500 stands for zero in the data rows.
Every row has one hidden group. Groups can overlap: rows of different groups may look alike.
Each row in order, then its group:
521:602:389:523:567:420:389:709:410:497:412:664:416:471:509:617:628:359:562:365:332:573:522:486:482:355:434:551:506:570:660:433 A
598:370:353:570:426:575:506:411:473:506:647:631:455:504:668:440:622:301:432:422:450:191:564:538:599:578:419:307:440:520:580:720 B
484:470:374:565:513:409:338:672:448:483:591:689:431:456:636:470:449:716:713:428:463:482:457:491:414:609:526:630:380:539:420:398 B
418:480:613:540:316:392:408:803:512:755:421:272:483:481:834:431:189:363:509:531:670:633:489:610:388:567:433:623:413:329:445:782 C
536:579:355:562:246:415:540:529:522:635:417:715:463:466:366:580:653:613:372:536:533:645:464:637:416:457:451:647:502:525:549:376 C
448:430:552:415:595:429:433:391:558:651:437:457:597:470:402:423:520:522:604:423:731:607:632:198:694:619:424:362:531:513:384:406 A
586:410:630:514:532:465:451:453:552:408:484:515:452:437:402:536:602:533:567:561:700:500:437:599:542:564:490:626:403:549:408:503 A
509:398:455:509:546:511:530:556:701:429:437:402:399:437:457:616:582:629:468:466:740:537:498:500:500:504:497:501:497:497:497:494 A
516:611:373:408:537:574:359:781:508:528:451:572:412:530:405:496:624:728:561:437:315:583:535:465:515:584:438:537:421:538:684:354 A
587:414:664:516:468:502:433:354:530:374:463:707:433:472:390:442:597:346:596:478:714:366:453:484:619:625:469:613:368:531:483:556 A
542:411:467:524:569:466:520:531:634:406:442:448:437:457:428:577:605:611:546:472:752:606:413:527:484:515:457:591:421:567:396:454 A
501:656:375:536:300:533:762:566:729:527:475:713:458:630:522:677:601:512:358:468:582:511:492:628:417:372:470:596:613:558:501:330 C
507:427:579:380:577:526:430:522:680:618:505:605:680:642:458:452:576:499:501:498:503:497:498:500:500:504:497:501:497:497:497:494 A
407:372:615:452:556:434:477:363:665:676:447:450:676:516:350:481:547:639:519:493:718:613:655:209:659:511:414:209:420:539:427:363 A
453:387:626:431:564:520:469:388:742:609:520:518:708:592:396:466:588:590:595:530:642:619:630:215:722:405:411:185:415:524:436:376 A
556:417:452:513:543:459:501:342:563:396:469:491:412:473:388:524:589:499:501:498:503:497:498:500:500:504:497:501:497:497:497:494 A
584:452:343:552:575:425:614:434:398:503:661:654:413:462:695:497:574:487:478:356:338:626:486:586:339:536:647:634:519:563:571:394 B
416:433:446:538:516:407:414:702:638:395:790:455:471:627:583:552:317:318:346:625:728:581:639:255:366:544:433:548:646:585:250:669 C
401:621:359:300:558:672:375:577:581:544:501:720:474:668:546:690:583:644:705:444:333:613:615:194:771:564:514:380:415:512:705:409 A
592:426:480:462:558:495:391:635:475:651:484:658:537:577:481:481:584:386:652:461:633:612:640:204:729:580:469:514:604:554:543:403 A
350:416:539:533:534:451:645:369:437:657:459:412:515:467:483:478:568:574:416:378:371:598:488:387:440:550:543:631:636:460:568:366 A
583:451:398:558:539:443:630:381:379:481:788:564:436:530:766:436:497:512:431:380:325:607:544:552:357:556:693:596:517:537:432:377 B
434:607:685:513:455:439:331:577:341:475:486:522:488:493:423:439:658:748:488:643:439:576:476:620:366:565:452:504:438:497:672:353 C
545:454:774:550:541:458:501:699:567:365:541:407:511:514:500:649:560:596:501:734:646:491:426:656:447:561:553:621:446:570:338:557 A
588:394:601:575:595:481:349:438:557:486:617:323:422:619:351:456:628:448:510:364:341:641:430:611:361:537:646:247:391:450:604:374 C
540:619:458:550:499:564:713:619:550:367:497:647:420:480:594:522:595:521:412:547:445:577:457:579:430:356:477:583:361:450:679:319 C
437:570:560:468:506:691:370:676:502:430:502:649:583:500:562:419:621:682:485:613:330:526:443:638:519:569:439:598:423:545:588:441 B
545:387:329:570:537:379:605:430:378:642:564:684:405:444:636:567:593:381:481:401:353:568:438:573:376:337:581:513:562:555:599:459 B
411:388:495:552:528:525:643:694:386:474:434:287:484:460:496:461:220:324:435:572:651:500:536:531:365:588:454:588:396:524:367:757 C
574:419:638:504:458:500:423:378:442:390:436:673:448:465:413:435:587:321:602:546:559:392:461:512:618:590:473:600:374:547:504:582 A
519:831:365:558:257:527:383:560:482:662:415:419:506:526:555:683:419:343:726:567:406:449:489:330:376:420:661:617:520:570:383:354 B
435:376:810:547:503:698:785:742:589:609:487:392:592:559:435:471:196:334:515:500:552:399:487:609:377:600:536:208:555:513:544:784 C
575:488:402:575:549:397:532:507:372:528:709:700:450:472:713:492:524:520:521:359:389:613:468:548:374:514:623:670:487:540:497:351 B
421:416:596:569:333:403:516:798:417:725:436:265:506:446:730:409:215:306:482:541:592:518:487:635:380:585:427:596:429:452:563:753 C
460:380:543:459:586:453:444:348:642:628:458:472:600:521:388:475:533:576:619:470:762:629:613:176:694:560:437:296:467:561:408:401 A
621:389:328:560:535:423:530:451:378:550:419:686:403:446:412:487:602:324:429:428:315:439:463:551:487:364:448:461:502:549:667:551 B
569:422:685:572:474:423:569:777:547:391:692:335:707:633:684:825:625:666:421:751:549:377:563:332:346:571:682:411:625:549:288:563 A
568:447:346:527:559:398:689:406:391:441:478:551:451:415:449:425:608:345:343:356:299:437:474:577:365:527:528:573:570:552:676:449 B
600:421:651:483:470:541:401:352:541:392:413:697:433:467:408:478:584:381:578:513:688:343:406:441:631:611:450:626:444:530:424:529 A
433:618:449:520:548:487:368:733:405:512:425:671:442:427:362:539:517:627:647:508:494:614:431:500:521:433:497:501:497:497:497:494 B
365:425:355:520:578:385:557:491:503:579:418:330:452:414:421:569:536:662:521:402:589:583:463:526:506:592:416:546:435:455:326:412 A
451:388:472:439:424:836:582:469:732:636:703:330:424:514:740:453:528:355:449:683:483:270:573:277:500:605:499:477:426:105:314:722 C
610:381:428:545:552:411:392:546:414:493:432:691:415:456:397:392:419:380:630:498:503:497:498:500:500:504:497:501:497:497:497:494 B
448:383:760:506:364:620:412:323:480:377:467:724:518:465:364:453:636:299:659:684:649:182:452:593:633:613:534:390:478:479:519:671 A
446:456:650:593:469:414:365:805:441:758:468:288:570:471:805:444:201:380:531:498:503:497:498:500:500:504:497:501:497:497:497:494 C
426:564:669:412:436:455:656:384:421:688:469:311:494:859:568:397:594:485:344:543:502:431:404:626:500:504:497:501:497:497:497:494 A
593:411:479:472:528:515:447:369:602:386:478:577:448:479:367:497:616:475:590:406:751:490:454:404:500:504:497:501:497:497:497:494 A
597:776:438:274:534:414:343:439:616:800:714:727:554:422:428:652:193:719:489:367:490:594:409:216:727:323:453:397:726:357:657:494 C
594:741:426:314:429:512:334:341:356:613:807:707:455:609:652:701:226:561:414:400:511:572:594:240:737:175:669:618:784:167:486:546 C
419:417:321:549:544:547:620:672:389:351:639:292:495:478:422:485:327:296:338:601:664:542:579:373:379:603:445:639:459:480:267:757 C
560:505:593:500:503:851:695:543:773:373:529:425:693:663:497:472:234:556:422:773:411:628:447:608:474:590:763:260:377:494:604:754 C
587:444:377:478:250:594:668:392:420:375:623:504:599:485:634:445:598:334:325:429:387:317:567:645:597:518:414:229:579:507:287:761 B
565:384:554:517:469:619:383:364:594:369:431:702:409:512:390:477:691:385:501:498:503:497:498:500:500:504:497:501:497:497:497:494 A
566:407:393:475:519:566:412:397:643:441:395:658:444:528:421:464:621:402:660:374:753:426:470:243:678:574:435:624:407:518:489:442 A
491:445:755:495:435:596:443:363:489:372:525:761:505:429:434:489:625:336:632:737:674:227:449:648:571:607:572:388:471:457:465:643 A
487:510:418:494:468:434:764:331:337:403:586:402:429:465:570:420:625:311:362:322:308:450:503:619:379:512:649:556:716:562:673:431 B
563:386:429:485:564:518:377:679:531:451:445:446:640:526:821:570:211:654:371:764:737:566:524:484:360:437:568:601:743:470:326:674 C
605:537:429:449:528:694:362:521:441:342:419:314:724:464:717:478:364:700:402:763:539:615:443:439:394:505:551:382:529:588:617:572 B
414:482:404:476:557:384:495:394:451:691:434:383:466:454:386:452:448:582:558:357:450:480:515:418:546:555:446:558:540:424:336:398 A
596:424:388:509:164:777:618:439:412:519:823:642:618:553:790:429:655:378:325:474:357:560:793:629:710:324:488:291:525:509:226:767 B
501:367:381:535:529:543:477:407:687:425:435:457:413:461:414:574:608:565:531:424:703:514:490:362:556:367:453:465:447:546:417:434 A
355:571:369:493:577:469:508:600:419:705:445:314:427:508:415:554:482:642:489:468:304:373:450:623:404:457:416:631:597:329:497:494 A
584:486:345:505:535:406:622:357:424:383:419:466:431:445:380:447:551:328:380:381:307:364:449:619:377:617:503:597:536:539:692:432 B
572:473:396:377:556:506:349:467:389:423:657:285:487:476:383:474:229:740:360:806:355:239:480:557:368:576:493:203:615:514:258:380 B
589:481:449:422:357:843:358:492:433:365:593:293:787:567:813:453:421:543:449:821:550:502:566:430:484:611:790:554:566:576:698:773 B
587:477:418:516:572:412:697:420:562:580:409:696:435:456:494:492:562:353:388:339:352:438:437:494:370:473:546:682:688:588:710:462 C
537:689:645:528:556:431:427:442:344:471:476:650:573:446:441:529:589:376:526:597:562:604:449:627:401:290:410:288:529:583:697:553 A
568:452:536:461:502:526:376:402:489:419:413:693:423:465:397:477:627:346:648:439:656:362:464:419:662:574:438:652:415:570:467:575 A
447:412:613:548:456:861:758:575:706:384:434:331:520:591:474:429:224:295:353:605:588:323:485:574:461:586:583:247:412:238:353:775 C
259:431:335:542:570:428:580:725:586:582:435:264:414:476:507:723:466:725:435:433:651:490:459:598:409:504:497:501:497:497:497:494 A
556:555:604:422:434:453:666:463:438:589:518:290:578:883:548:439:626:408:367:621:483:570:445:655:529:192:496:667:540:321:510:497 A
601:436:497:536:485:509:390:359:517:410:446:640:433:494:376:444:598:387:619:438:694:475:461:404:661:566:415:659:402:535:450:534 A
533:698:376:527:552:673:791:662:768:341:482:699:433:577:764:576:616:455:402:492:567:476:438:632:443:363:442:648:448:355:642:377 C
323:391:451:519:574:390:567:462:637:654:421:321:525:440:398:571:515:681:511:347:702:575:532:309:548:525:394:338:409:457:310:363 A
527:379:377:541:549:414:587:416:498:540:476:491:497:435:417:483:601:550:506:411:686:646:471:441:513:599:419:635:413:556:407:444 B
395:463:726:354:386:390:615:729:407:744:411:259:415:742:735:483:580:411:372:373:348:402:475:356:620:186:628:411:673:362:468:359 A
587:796:708:317:452:411:387:614:388:456:438:517:463:608:401:498:292:623:693:410:405:583:591:486:758:260:541:621:397:501:355:342 C
600:549:646:539:589:434:549:629:346:399:701:494:415:444:576:452:574:467:520:486:355:628:476:473:416:453:507:356:440:472:661:334 C
589:436:403:535:569:417:454:408:430:423:461:585:378:446:347:427:425:389:546:352:301:513:403:587:400:572:481:636:378:571:610:389 B
445:565:614:422:403:430:326:499:392:677:393:548:528:408:560:451:640:740:515:593:405:554:490:587:377:586:439:608:368:362:666:382 C
498:699:557:350:500:449:338:576:384:698:428:621:514:435:496:455:536:741:569:493:465:497:498:500:500:504:497:501:497:497:497:494 C
596:440:358:535:519:443:634:366:396:444:414:590:451:409:391:442:647:304:353:372:305:322:429:602:397:518:495:529:530:550:664:493 B
597:643:719:532:556:437:457:368:381:469:537:652:584:478:410:445:630:369:526:682:312:566:429:642:448:323:442:333:416:536:532:617 A
448:545:454:476:223:508:752:372:429:363:459:354:614:448:457:488:618:280:386:327:399:266:399:604:515:579:496:273:730:515:289:711 B
576:543:556:578:518:417:607:581:394:382:560:587:415:447:519:464:595:498:442:510:400:601:461:571:420:398:542:446:439:529:706:396 C
492:814:434:423:552:675:522:724:732:427:435:725:497:511:513:551:543:697:551:504:528:616:429:476:670:386:418:542:458:557:703:329 C
402:430:334:596:612:469:410:731:464:382:607:355:493:521:657:539:273:313:331:636:774:626:544:491:380:539:440:638:490:588:269:723 C
362:416:762:424:558:520:498:413:756:656:511:414:747:637:401:467:510:619:571:588:507:497:498:500:500:504:497:501:497:497:497:494 A
488:739:782:389:529:481:351:626:339:373:459:530:493:498:359:458:545:711:643:519:363:597:429:582:543:457:449:588:445:522:643:356 C
415:400:628:439:592:481:447:459:725:696:492:536:704:585:424:408:553:545:651:561:705:605:711:255:712:519:431:230:461:500:457:366 A
557:432:403:494:557:393:472:404:482:481:439:494:412:429:380:487:562:530:543:447:563:612:454:542:552:596:429:651:438:506:379:488 A
286:421:722:448:555:444:515:371:695:715:512:390:732:556:400:485:482:676:575:566:693:497:671:211:688:445:433:231:452:513:452:386 A
537:556:493:530:563:398:443:440:394:589:442:465:423:461:391:498:528:526:543:519:372:580:437:626:504:501:459:609:487:475:348:536 A
479:395:347:412:621:758:344:339:435:426:460:341:617:452:833:409:203:683:422:784:368:569:531:589:400:458:762:320:797:564:325:540 B
563:553:427:565:504:468:599:397:388:515:868:570:459:540:845:513:541:604:477:380:393:490:570:537:434:426:765:658:589:532:429:353 B
200:448:562:529:523:464:607:665:556:729:426:296:513:474:432:674:394:727:375:356:557:249:515:502:452:604:424:302:485:312:292:329 A
581:396:457:488:525:607:393:357:674:389:408:598:464:519:385:506:619:477:582:386:760:444:455:296:648:497:470:578:431:522:464:452 A
515:396:405:536:586:420:498:569:603:430:432:392:436:468:418:643:554:637:482:511:679:600:439:588:475:544:436:603:367:525:366:470 A
576:384:351:542:520:391:490:404:368:459:605:648:405:475:585:423:464:436:514:368:300:645:443:595:383:600:597:656:472:550:511:371 B
607:530:400:559:524:470:530:512:372:517:725:612:422:500:777:508:541:613:553:346:446:587:528:529:408:470:711:648:517:563:450:386 B
605:492:561:545:584:410:456:531:390:434:630:419:405:536:440:439:653:394:529:348:285:586:447:625:362:521:567:346:414:572:637:405 C
544:389:483:531:596:442:410:598:408:566:459:732:454:427:434:432:394:353:636:408:301:323:623:511:388:623:458:501:388:538:641:444 B
526:476:677:553:535:397:531:758:472:390:528:386:472:522:514:669:577:646:462:719:456:608:458:601:411:609:503:603:415:501:284:511 A
559:464:385:531:501:432:659:399:407:367:444:455:466:465:378:459:607:344:358:399:331:289:427:628:376:573:497:501:497:497:497:494 B
400:573:487:487:405:439:797:350:356:374:564:356:453:462:610:436:628:305:377:381:356:355:501:626:383:476:679:444:780:521:617:533 B
594:429:391:581:572:423:595:358:439:532:466:596:450:428:430:437:580:379:489:408:362:488:447:494:428:508:445:600:509:547:638:501 B
595:380:372:539:572:383:519:468:441:500:442:663:427:437:374:422:534:370:495:394:320:425:458:582:409:561:472:588:462:529:689:452 B
156:845:576:568:415:431:506:774:422:507:822:288:410:656:712:703:245:494:734:402:317:631:735:525:726:501:544:621:405:417:531:577 B
407:371:681:457:564:478:462:385:719:673:481:408:696:570:419:485:526:638:560:532:706:605:657:211:650:443:423:233:404:540:420:366 A
309:468:417:469:588:437:523:515:514:720:425:279:460:431:395:528:446:658:514:374:503:497:498:500:500:504:497:501:497:497:497:494 A
402:371:389:556:446:663:666:643:386:393:656:301:482:460:376:477:246:312:320:634:706:527:626:400:394:575:499:558:559:375:279:758 C
519:479:434:498:543:428:428:379:470:529:426:516:406:465:394:463:565:487:576:450:476:657:450:509:525:548:399:657:424:518:388:495 A
568:807:548:335:442:416:319:508:418:511:408:592:439:598:398:551:209:563:657:402:406:591:622:318:798:226:526:640:397:539:314:354 C
589:357:397:518:419:512:618:378:351:456:499:589:492:473:431:432:641:274:337:393:320:176:483:616:548:407:417:258:590:525:484:732 B
568:463:363:571:305:446:366:433:384:734:409:620:446:475:420:415:626:545:413:387:359:633:471:534:360:526:543:511:516:370:638:367 C
462:387:443:456:562:509:461:322:659:583:434:442:578:507:377:461:552:577:602:394:735:647:612:175:667:511:394:312:413:548:409:392 A
575:468:398:444:533:784:317:441:438:399:507:273:747:476:872:467:345:589:362:787:529:623:518:512:462:571:682:501:641:506:631:728 B
604:781:774:463:376:590:528:464:469:326:419:388:623:471:418:449:562:679:299:525:295:542:493:630:496:441:427:543:486:499:365:445 B
468:800:715:460:473:594:356:622:476:382:476:592:657:447:430:477:619:634:451:535:381:478:429:633:608:372:435:514:424:520:552:474 B
303:754:491:512:545:494:370:402:408:387:606:288:551:510:762:479:197:589:487:581:389:531:556:619:574:595:422:501:497:497:497:494 B
415:568:408:481:596:636:323:358:443:391:543:255:601:436:809:428:165:692:381:737:424:591:533:619:428:585:524:394:626:523:472:595 B
592:541:472:564:571:452:529:419:369:485:360:630:443:449:384:430:625:303:466:362:360:407:456:584:600:361:436:429:628:534:722:670 B
491:435:428:458:565:404:421:368:490:635:470:501:553:505:429:437:486:456:590:409:664:633:576:198:666:640:429:456:492:522:445:403 A
452:467:473:602:398:388:343:781:567:750:425:303:541:511:818:453:200:340:493:508:665:637:494:589:377:576:411:627:385:368:433:793 C
463:447:655:572:564:421:558:738:584:375:504:310:453:518:562:718:553:685:460:681:656:586:423:500:500:504:497:501:497:497:497:494 A
215:452:788:505:402:630:354:568:378:388:473:668:514:497:404:488:666:315:675:670:399:220:439:603:632:461:497:501:497:497:497:494 A
326:813:643:500:386:422:366:480:410:437:410:335:426:701:408:590:215:499:501:498:503:497:498:500:500:504:497:501:497:497:497:494 B
386:477:379:548:566:439:398:799:755:517:565:485:540:624:823:573:206:430:355:582:747:662:556:545:380:477:448:627:579:375:269:754 C
601:368:568:490:499:583:409:373:662:386:430:656:421:457:393:532:608:445:589:509:740:356:454:500:500:504:497:501:497:497:497:494 A
588:378:382:525:541:416:464:423:437:431:433:619:442:438:389:409:425:374:523:352:344:411:466:588:342:622:497:501:497:497:497:494 B
388:578:366:531:543:442:541:650:408:621:475:298:422:502:402:534:437:665:500:518:325:476:422:643:424:520:440:635:527:372:314:482 A
627:367:373:545:588:496:484:392:558:513:469:654:423:479:511:468:522:405:614:427:542:370:427:398:593:614:434:656:419:566:598:538 B
313:431:398:572:597:419:584:744:576:474:495:285:435:493:506:693:528:748:434:557:653:634:438:635:419:536:455:559:402:473:344:399 A
572:403:349:438:541:574:341:377:396:454:457:280:580:427:524:434:220:741:337:799:394:330:423:594:415:589:530:246:641:554:276:456 B
428:586:567:488:374:446:323:569:418:545:448:620:514:450:462:421:659:794:449:619:447:632:466:627:386:521:404:664:346:452:649:343 C
544:500:344:505:504:429:716:359:409:396:513:444:419:448:515:415:621:339:352:347:319:423:440:619:374:541:655:542:647:555:663:501 B
452:670:402:573:114:760:662:751:711:565:490:455:533:802:384:517:200:532:503:471:726:602:498:500:500:504:497:501:497:497:497:494 C
549:486:326:516:463:475:643:411:412:383:384:483:466:481:421:496:604:299:501:498:503:497:498:500:500:504:497:501:497:497:497:494 B
483:499:363:561:572:411:691:367:365:443:673:518:432:480:653:445:645:373:377:382:303:553:495:626:359:465:646:604:648:562:688:473 B
537:468:403:494:324:544:637:364:416:404:495:484:501:460:495:449:639:303:355:376:388:193:485:634:483:556:419:307:589:551:367:720 B
561:505:477:513:552:400:438:412:433:503:406:515:440:396:373:479:562:501:528:472:466:632:453:578:523:593:451:672:421:499:376:541 A
509:534:598:565:472:427:508:560:394:333:578:575:398:446:436:465:545:541:498:529:398:652:431:516:405:438:518:409:393:558:704:339 C
562:383:571:527:528:555:521:403:686:373:411:519:415:428:424:600:614:547:589:476:773:372:433:472:554:458:485:620:490:539:415:454 A
597:452:398:551:523:455:474:523:424:491:403:688:425:476:406:445:603:418:475:429:318:433:462:583:423:527:506:466:457:588:671:461 B
506:500:601:434:560:768:459:433:821:421:484:531:701:701:397:502:618:551:563:493:358:465:613:252:734:152:371:206:508:516:553:345 A
434:416:620:511:545:520:641:737:437:453:403:304:503:452:479:412:196:299:472:589:577:531:532:576:361:571:463:444:379:541:427:805 C
415:431:787:503:383:682:355:382:569:371:474:728:471:503:409:481:631:281:651:621:724:193:447:518:705:589:546:501:497:497:497:494 A
514:488:478:532:517:381:531:549:461:509:412:411:396:425:433:529:541:573:534:523:481:613:432:600:459:572:383:643:430:468:326:500 A
613:475:382:532:570:799:502:475:477:382:489:269:688:466:495:413:302:543:387:786:580:628:510:364:437:532:672:321:684:410:351:637 C
584:532:429:497:509:435:377:417:388:535:426:668:429:492:421:463:577:347:618:394:338:585:480:397:628:491:408:612:495:580:536:560 A
132:489:522:528:557:462:615:611:529:757:416:292:503:443:385:577:386:749:462:360:495:193:528:471:445:575:393:377:564:283:297:376 A
409:427:330:557:573:411:428:737:556:445:584:327:448:539:683:473:260:318:391:601:739:604:573:446:335:586:451:654:461:519:291:774 C
600:522:370:510:592:519:783:439:508:331:559:622:414:455:718:452:637:297:415:387:279:393:465:632:417:518:528:615:485:434:665:369 C
342:400:732:406:543:403:472:346:660:760:500:389:730:528:377:444:468:625:618:559:746:484:692:207:688:573:458:209:550:484:365:342 A
574:542:588:435:333:792:570:600:375:407:437:331:765:400:661:422:587:625:624:821:573:621:409:371:462:493:589:636:404:554:714:783 B
540:440:356:506:433:470:678:380:421:404:442:487:484:448:384:445:651:288:362:393:305:194:451:653:447:527:453:390:604:530:541:576 B
564:407:319:551:543:439:466:559:398:542:416:696:430:441:415:477:561:357:519:416:343:412:505:554:416:490:438:474:404:497:497:494 B
578:411:671:575:561:445:470:500:606:332:448:495:458:450:468:598:595:524:510:581:696:525:432:642:500:567:493:624:431:557:409:508 A
583:471:462:473:506:462:431:359:440:459:424:602:365:440:419:452:586:421:605:447:531:599:454:481:586:531:423:622:443:558:400:539 A
581:594:462:434:562:563:478:619:426:332:579:357:692:440:473:488:370:725:454:722:509:466:496:412:415:518:459:300:456:576:484:470 B
401:692:474:527:509:585:525:658:659:433:419:716:515:478:411:520:670:712:442:631:514:626:487:659:420:459:416:632:377:519:643:333 C
341:831:686:556:554:474:345:437:405:382:730:318:620:549:774:526:192:564:438:532:344:633:582:658:661:574:442:586:419:452:657:625 B
437:429:813:521:406:602:380:338:491:363:444:717:553:473:389:474:635:355:630:718:609:194:468:624:581:585:544:371:460:471:538:685 A
545:483:357:467:538:411:435:323:446:544:412:518:398:422:399:432:524:461:599:379:481:668:464:469:565:582:497:501:497:497:497:494 A
449:433:524:528:572:403:527:671:543:475:499:364:448:513:501:676:535:627:459:591:594:641:432:600:500:504:497:501:497:497:497:494 A
570:372:496:524:528:491:467:399:604:395:439:562:442:432:421:560:603:516:501:498:503:497:498:500:500:504:497:501:497:497:497:494 A
495:402:377:532:562:412:532:451:619:473:416:435:394:407:411:584:547:597:514:389:758:591:473:500:500:504:497:501:497:497:497:494 A
582:453:377:565:560:421:501:455:366:459:454:625:404:448:420:452:577:429:489:368:321:518:435:583:378:509:526:594:456:561:659:423 B
308:477:384:487:511:616:333:802:507:545:678:694:511:485:647:461:506:500:762:534:466:405:691:489:595:515:474:513:445:508:664:432 B
528:390:342:514:402:890:338:372:510:355:841:307:862:628:457:557:310:495:326:793:623:252:792:490:503:368:854:627:756:508:700:787 B
208:745:395:520:228:384:560:591:414:522:513:295:442:621:522:626:336:713:792:465:323:262:498:500:500:504:497:501:497:497:497:494 B
299:479:640:469:546:424:553:360:529:789:496:330:588:432:362:536:451:639:528:449:573:375:595:254:563:589:409:354:640:409:381:347 A
502:498:409:512:508:422:722:341:404:437:530:474:448:444:508:436:626:327:354:336:291:441:439:634:398:464:637:538:676:543:689:489 B
595:439:414:571:573:434:533:400:380:523:476:660:455:436:434:440:582:351:494:375:305:531:415:586:473:410:466:502:566:576:697:569 B
585:370:485:546:322:541:315:367:567:773:455:453:428:584:567:421:614:558:465:397:315:658:432:600:400:589:656:291:448:239:690:374 C
607:576:459:601:568:416:522:486:398:486:829:597:405:505:809:494:615:684:522:356:394:525:632:533:364:504:497:501:497:497:497:494 B
440:362:387:359:560:684:336:346:415:583:409:434:522:465:668:493:240:725:401:765:318:504:501:644:398:604:737:387:781:522:293:628 B
572:366:533:565:530:565:531:493:755:355:446:465:427:447:454:642:607:573:467:526:714:394:462:491:493:306:514:526:567:545:449:436 A
576:694:587:537:587:410:435:394:377:499:481:582:563:465:386:520:559:459:508:552:606:647:468:567:417:185:435:348:543:548:669:536 A
448:623:593:481:502:666:379:619:492:460:491:660:588:485:498:433:615:656:517:596:331:549:433:614:484:562:423:560:404:514:622:399 B
281:437:609:447:582:407:535:359:598:734:462:351:609:459:392:507:467:655:544:458:664:385:609:224:584:599:417:297:507:419:346:354 A
610:435:374:508:554:387:604:386:392:478:618:581:415:446:589:462:555:423:430:359:305:581:443:548:372:553:612:598:528:518:578:362 B
580:833:490:324:504:446:326:566:543:508:423:641:441:478:417:595:250:619:613:383:474:591:548:353:810:227:487:651:461:538:467:370 C
487:443:787:380:321:531:742:482:831:731:502:263:503:747:833:512:665:722:549:498:503:497:498:500:500:504:497:501:497:497:497:494 C
459:785:392:418:280:429:337:639:636:746:814:321:816:496:438:821:489:328:798:533:376:575:834:331:713:227:472:587:442:534:568:587 B
571:836:364:356:535:584:441:571:749:621:588:709:501:463:461:655:193:607:545:384:528:533:451:196:753:277:456:336:623:562:594:467 C
518:421:403:534:433:477:674:325:443:441:420:489:440:449:359:427:646:322:335:401:452:248:434:594:493:508:451:418:609:577:625:611 B
582:756:801:560:549:439:502:375:448:477:550:545:734:580:401:425:553:440:461:811:716:613:510:332:373:137:434:199:540:522:600:658 A
437:426:364:490:566:414:511:414:500:567:469:398:494:458:380:513:507:599:588:390:615:564:493:443:586:572:381:567:443:469:333:424 A
472:422:538:577:585:558:622:728:414:457:446:274:484:427:482:489:223:339:464:557:663:512:509:598:345:611:471:434:416:573:343:769 C
593:509:753:538:296:478:771:349:821:708:555:614:451:665:602:662:548:364:321:353:531:361:517:403:366:426:496:487:859:521:472:520 C
609:728:752:239:441:469:602:478:558:590:491:318:435:818:590:436:188:691:696:358:297:596:700:430:731:308:657:407:424:300:292:494 C
545:476:369:532:542:432:629:365:376:332:496:417:466:455:473:459:537:358:359:374:308:463:426:630:390:612:584:651:544:557:668:348 B
257:423:834:420:517:457:515:373:546:756:488:336:688:494:408:420:426:645:527:566:656:286:707:176:667:624:471:223:684:386:342:372 A
405:567:670:426:519:472:377:543:410:535:437:519:546:462:535:406:568:707:500:618:355:583:501:595:381:567:432:634:417:447:680:322 C
565:828:386:394:563:681:612:685:783:566:602:635:505:532:649:775:265:596:498:357:634:489:468:232:792:222:412:264:725:514:682:438 C
586:418:795:543:432:496:424:397:547:343:470:631:450:457:443:499:606:396:594:621:672:297:421:600:511:599:524:572:439:531:456:584 A
581:476:380:563:559:433:524:523:411:486:510:652:417:432:509:424:605:476:502:393:317:556:415:590:393:481:501:589:472:516:670:383 B
521:352:648:528:420:598:381:407:481:376:451:723:400:513:401:413:655:309:655:486:711:299:444:348:677:572:453:613:393:519:502:577 A
539:537:376:568:584:438:465:692:435:522:429:686:422:447:531:559:599:461:538:363:315:608:484:510:476:507:574:639:470:553:689:344 A
581:507:353:532:559:413:626:429:429:458:456:563:417:429:497:477:585:321:443:413:320:502:420:615:421:500:589:621:546:537:682:407 C
420:458:622:605:435:418:539:780:391:645:443:242:519:427:752:426:214:339:508:526:615:552:516:636:376:602:445:564:415:528:483:756 C
581:806:655:291:483:447:360:605:359:482:424:560:467:588:369:538:260:671:674:421:419:638:562:422:755:255:527:664:415:501:374:421 C
613:441:384:555:531:827:652:497:651:363:424:288:649:546:448:464:223:536:359:814:563:588:485:502:438:558:719:237:513:405:435:650 C
578:412:625:501:486:537:398:377:496:363:450:701:403:469:404:408:649:357:655:454:676:359:442:420:642:579:483:616:437:512:488:527 A
489:636:393:576:391:508:604:571:574:448:423:689:449:485:457:553:626:590:394:566:555:585:462:656:406:412:461:614:398:595:619:352 C
